Some points:
{ 21,  21, -85,  -9, -14,   3,   7, -11,  32,  24,   3,  36,  10,  -1, -27,
  26,   9,  54,  -6, -18, -55,  41, -52,  -1, -75,  35, -10,   1, -22,  19,
  12,  -2}
{-38,   4,  -8,  12, -33,  18, -64, -24, -11, -57,  28, -14,  16, -54,  21,
 -36,  78,  35,  -5,  22,  34, -56, -13,   5,  52, -38,  -4,  11,  38,  -1,
 -13,  27}
{  4, -16, -29,  29,  17,  13, -22, -44, -12,   8, -19, -24, -25,  30,  19,
  37,  34,  34, -47, -74, -10,  17, -43,  46,   6,  22, -26,  -9,  27,  41,
  20,  47}
{-26, -41,   2,  45,  16, -79,  17,  23, -34, -23,  62, -10,  10, -20,   6,
  25, -21, -56,  52, -47,  -1, -36, -25,  40, -31, -33,  87,  11, -13, -17,
   2,  -6}
{ 13, -30, -11,  23,  80,   3,  11, -25,   0,  10,  20, -32, -24,  93,  33,
  39,  -9,  -1,  -3, -21,  -3, -21,  -4,   9,   5, -20, -17, -15,  15, -42,
   3, -16}
{-20,  11, -20, -25,  -5, -63, -57,   0,  36, -29, -26,   7,   8,  16,  18,
  17, -18, -24,  40,  62, -11,   0,  20,  55,  13, -36, -62, -35, -17,  12,
  27,   7}
{-29,  15,  18, -18,  26, -33,   6, -52,  13,  20, -49,  11, -51,  46, -20,
  -4,   1, -20, -12,  28,   3,   3,  16, -32, -23, -59,  11,  69,   2,   2,
  -6,  -1}
{ 12,  55,  -4, -15, -31,  36,  15,  11,   8,  20, -10, -31,  87,  64, -14,
 -43,   4,  37, -51,  42,  -7,  27,  10,  58, -23, -46,  15,  20, -37,   8,
  21,  11}
{-24,  -3,  32, -45,   2, -16,  33, -56,  19,  -2,  38, -39, -29,  -3, -12,
  -4,  17,  -3,   8, -71, -67, -10,  36, -22,   9,  43,  12,  68, -19,  -7,
  29,  37}
{-22,  17,  -8, -26, -24,  14,  39,   7,  50,  18, -37, -23,  50, -26, -31,
  30, -18, -42,  20, -18,  78,   6, -46, -33,  20,   9,  -9,  15,  31,  -6,
 -66,  20}
{  1,  80,  20,  -7, -53,  26, -10, -18, -17,  36,  33, -29,   0, -47,  13,
  25,   2, -83,   5, -33,   1, -19, -45, -64, -14, -16,  52,  -7,  10,   5,
 -48, -10}
{ 62,  50,   5, -15,  22,  -8, -31, -15, -33,  48, -70,  -9, -29,  71, -47,
   6,   7,  -9,   6, -22, -70,  26,   7,  84, -27,  59,  22, -19,   3,   7,
 -25, -42}
{ 73, -61, -30,  16,  -3, -27,  -3,  -6,  34,   7, -12,  21,  17, -38,   8,
   0,  23,   0,  15, -39,  18,  14,  60, -15,  53,  53,  12, -14,  52,  27,
 -47, -11}
{  40,   17,  -25,  -50,   29,    7,   14,   50,   -8,  -14,   -1,   17,    3,
  -62,   -8,   -9,   43,    8,  -25,   -6,   32, -101,   29,   -6,   36,   32,
  -26,  -15,   42,  -36,   -8,    3}
{-32, -22, -48, -22, -21,  24, -22, -22, -11, -17,  -9,   1, -27, -18,  10,
  43, -59, -24, -21,  17,  -1,  36,  65,  -4,  -3, -32, -25, -35, -52, -39,
  52,  26}
{ 26, -30,  29,   0,  -4,  70,  -7, -36,  41,  29,  -6,  -3,  39,  30,  30,
 -24,  28, -37,  28,   2, -25,  14,   5,  58,  -3,   7, -28,  11, -17, -51,
 -17,   1}
{ 10,  18, -69, -36, -17,  33,  -5,  53,   8, -24,  62,  43, -38,  25,  15,
 -17,   6,  15,  19,  77,  23, -11,  30,  29,  15, -44,   7, -33,  22,  25,
 -24,  46}
{-13,  26, -38,  37, -21, -45,  -4,  11,  25, -40, -19, -30,  15, -43,  30,
  17,  -4, -11, -20,  27,  34, -31,  19,  16,  11,  43, -46,  68,  12,   1,
   7, -40}
{ 42,  18, -35,  43,  30,  21, -12,  36, -42, -18,  34,   0,  46,  50,  46,
  -7, -12,  40,  50,  36, -50,  50,   9, -47, -17,  -1,   2,  10,  -1, -13,
  -9, -54}
{-44,  38,  29,  39, -26,  38, -18,  60,  63,  74,  20,  16, -31, -21,  47,
  60, -22,  18, -12, -20, -28, -42, -47,   8,   1, -41,  19, -13, -11,   0,
 -38, -15}
{ 15,  -3,  -2,  18, -40,  62,   3, -24,   2, -74,  13,  42, -21,  37,   5,
  15,  43,  -4,  13,   3,  38,  -5, -16, -34, -55,  80,  21, -18,  -7,  25,
   2, -45}
{ 55,  -9,  48,  -1,  50,  18,  -3, -26,  46, -97, -56,  48,  26, -86, -16,
   2,  44,  11,  13,  63, -21, -44, -44, -18,   2,  14, -29,   5,  65,  -1,
  42, -25}
{ 51,  22,  73, -13,   8,  33,  37,  87, -29, -47,  39, -73,   5,  38,   7,
  -8,  30,  19, -56, -25, -15,  37,  -8,  -1,  54,   3,  22,  19, -61,  40,
  -5,  10}
{ 23, -46,   0,  18,  28, -16, -10,  18, -50,  20, -21,  29,  -5,  15,  36,
 -14, -22,  28, -64, -59, -15,  20, -35,  21, -18,  38, -12,   8,  23, -56,
 -13,  53}
{-16,  25, -10,  -5,  65,  25,  35,  28, -38,   3, -29, -47, -51,  30,  25,
 -76, -37,  35,  40, -40,  -3,   1,  -1,  17, -80,  25, -83, -32,  22, -18,
  -2,  16}
{-26, -35, -17,  19,  39, -63,  44, -24,  10,  38,   4,  14,  51, -21, -23,
  14,  18,  15, -14,   3, -19,  18, -52, -31,  28,  -7,  48, -33,   5, -21,
  -5, -13}
{-20,  50,  13, -31,  -5,  10, -51,  13, -29, -14,  -3,   2,   2,  -5,  41,
 -17, -12,  10, -18,   5,  33,   3,   7, -60, -36, -52,  41,  14, -56,  19,
  27, -26}
{-24, 108,  11,  25, -60,   7, -12, -22,   0, -19, -27,  35,  60, -74,  15,
  -5,  59, -14,  -9,  42,  53, -43,  50, -46,  52,   9,   8, -18,  53,  -2,
 -48,  23}
{ 21, -32,  84, -39,   2,  16, -59,  12, -51, -17, -38,   2,   0,  16, -21,
  17, -70,  29,  33,  82,  21,  40,  47,   0, -18, -65,  52,   5, -40,  49,
  11,  64}
{-18, -43,   9,  -9,  21,   8, -21,  19,  22,   3, -29,  26, -21, -60, -10,
  11, -28, -16,  35, -42,   7, -20, -17,  22, -15,  39,  78,   3,  52,  -3,
   3, -37}
{ 18, -38,  -7,  16, -50,  -2,  26,  57,  10,  27,  46,  -7, -16,  29, -38,
  22,  16, -48, -21,  48, -11,  18,  -8, -11, -28,  29,  25,  10,  17, -64,
  -1,  45}
{  14,  -12,    0,   82,    9,  -10,   13,   -3,   -3,   45,   12,  -18,  -25,
   -2,  -35,  -57,  -49,   19,    3,  -15,   24,  -37, -119,   -4,   -1,  -11,
   38,    0,  -36,  -12,   66,   20}
{-19,   5, -12, -32,  -3, -37,  16, -11, -33, -22, -29,  -4, -74,  -3, -10,
 -41,  23,  19,  10, -59,   2,  64,  20,  38,  17, -42, -15,  46,  -6, -24,
   7, -45}
{ 22, -34,   8,  -5, -21,  35,  53,  45, -22, -13,  -4, -29,  21,  25, -11,
  -3, -15,   1,   1, -34, -35, -10, -46, -38, -31, -21, -56, -21,  13, -12,
  -2,   1}
{-23, -53,  11,  -2, -19, -52,  10,  17, -54,  50, -17, -17,  -3,  10,  -1,
 -19,  21,  40, -11, -16, -13,  -1,  -1, -18,   8,  23,  -7,  10,  69,  72,
  14, -53}
{ -8,   0, -10,   6,  21,  17,  47, -17, -37,  -2,   9,  -1,   0,  -7, -11,
  17,  -9,  -2, -62,  46, -30,  -6,   6,   2,  -3, -58,   1, -57, -93,  18,
 -53,   1}
{ 30, -56, -15, -16, -20,  -2,   2,  28,  35, -10,  -9, -70,   5,  21,  11,
  -6, -50, -58, -28,  30, -10,  47,  46, -37,  26, -56,  20, -43, -56,  14,
 -14, -13}
{ 15,  38, -19, -36,  49,  -1, -34, -41, -27,  18,  68, -22,  33,   1, -70,
 -14,   8,  16, -32, -10,  23,   2,  41,  -4, -23,  12, -47,  14,  12,  26,
 -16, -57}
{-21,  21, -12,  41,  14,  10,  11,   2,  32, -24, -13,  58,  -4, -51, -30,
 -32, -73, -46,   4,  -2,   0,  76,   1,  32,  53,  32,  24, -28,  68,  16,
  50,  -5}
{-84, -36,   8,   4, -13, -38, -21,   7,  18, -15,   0,  -7,  10,  81,   8,
 -21, -30,  -7,   1,  31, -33, -20,  42, -21, -51,  17,  -2,   6, -64,  17,
 -56,  30}
{-35, -44,  22, -25,  16,  -9, -13, -10,  -1,  26,  16,  18, -61, -16, -53,
 -12,  64, -10,   6, -30,  13,  82,   2,  -4, -34, -21, -63,  41, -17,  12,
  -4,  -5}
{-34, -40,  31,  22, -38,   3, -23, -51,  14,  21,   8,  58, -14,   6, -33,
  33, -56,  10,  42, -44,   3, -18, -24,  -6,  52, -23,  -3, -14,   2, -29,
  28, -37}
{  6,   4, -28,  -3,  16, -18,  49, -11, -22,  23, -17,   7,  -5, -10, -43,
  14,  26,  45,  86,  -8,  38, -57,   9, -34,  28,  36,   2, -26,  -8, -27,
  15,  58}
{ 45,  48,  54,  -5, -43, -43,  -7, -69,  59, -38,  38,   6,  -2, -26,  71,
   4, -20,  10, -19,  68,  60, -14,  32,  29,  27,  21, -21, -15, -26,  24,
  29,  33}
{-41,  -4,  34,  -5,   3,  13,  21,  31, -11,  49,  -3,  45,  40, -39,  45,
 -10,  32, -33,   8,  14,  -6, -39,  38,  22,  41,  40, -30,  34,   3,   4,
  54, -24}
Along one direction, these points spread out more than along any other. Take the direction at right angles to it along which they spread out most. Then take the direction at right angles to both along which they spread out most. Go by this last direction. For each point below, how far along it does it lie, from 0 to 99? The average is 50, and the first point in the table lies past the average. One standard deviation of the points above along it is 16.
{ 26, -30,  29,   0,  -4,  70,  -7, -36,  41,  29,  -6,  -3,  39,  30,  30,
 -24,  28, -37,  28,   2, -25,  14,   5,  58,  -3,   7, -28,  11, -17, -51,
 -17,   1} 59
{ 18, -38,  -7,  16, -50,  -2,  26,  57,  10,  27,  46,  -7, -16,  29, -38,
  22,  16, -48, -21,  48, -11,  18,  -8, -11, -28,  29,  25,  10,  17, -64,
  -1,  45} 35
{ -8,   0, -10,   6,  21,  17,  47, -17, -37,  -2,   9,  -1,   0,  -7, -11,
  17,  -9,  -2, -62,  46, -30,  -6,   6,   2,  -3, -58,   1, -57, -93,  18,
 -53,   1} 42
{-35, -44,  22, -25,  16,  -9, -13, -10,  -1,  26,  16,  18, -61, -16, -53,
 -12,  64, -10,   6, -30,  13,  82,   2,  -4, -34, -21, -63,  41, -17,  12,
  -4,  -5} 61
{-26, -35, -17,  19,  39, -63,  44, -24,  10,  38,   4,  14,  51, -21, -23,
  14,  18,  15, -14,   3, -19,  18, -52, -31,  28,  -7,  48, -33,   5, -21,
  -5, -13} 28
{  1,  80,  20,  -7, -53,  26, -10, -18, -17,  36,  33, -29,   0, -47,  13,
  25,   2, -83,   5, -33,   1, -19, -45, -64, -14, -16,  52,  -7,  10,   5,
 -48, -10} 18
{-29,  15,  18, -18,  26, -33,   6, -52,  13,  20, -49,  11, -51,  46, -20,
  -4,   1, -20, -12,  28,   3,   3,  16, -32, -23, -59,  11,  69,   2,   2,
  -6,  -1} 49
{ 10,  18, -69, -36, -17,  33,  -5,  53,   8, -24,  62,  43, -38,  25,  15,
 -17,   6,  15,  19,  77,  23, -11,  30,  29,  15, -44,   7, -33,  22,  25,
 -24,  46} 58
{ 12,  55,  -4, -15, -31,  36,  15,  11,   8,  20, -10, -31,  87,  64, -14,
 -43,   4,  37, -51,  42,  -7,  27,  10,  58, -23, -46,  15,  20, -37,   8,
  21,  11} 64
{-13,  26, -38,  37, -21, -45,  -4,  11,  25, -40, -19, -30,  15, -43,  30,
  17,  -4, -11, -20,  27,  34, -31,  19,  16,  11,  43, -46,  68,  12,   1,
   7, -40} 61
{-26, -41,   2,  45,  16, -79,  17,  23, -34, -23,  62, -10,  10, -20,   6,
  25, -21, -56,  52, -47,  -1, -36, -25,  40, -31, -33,  87,  11, -13, -17,
   2,  -6} 10
{  4, -16, -29,  29,  17,  13, -22, -44, -12,   8, -19, -24, -25,  30,  19,
  37,  34,  34, -47, -74, -10,  17, -43,  46,   6,  22, -26,  -9,  27,  41,
  20,  47} 64
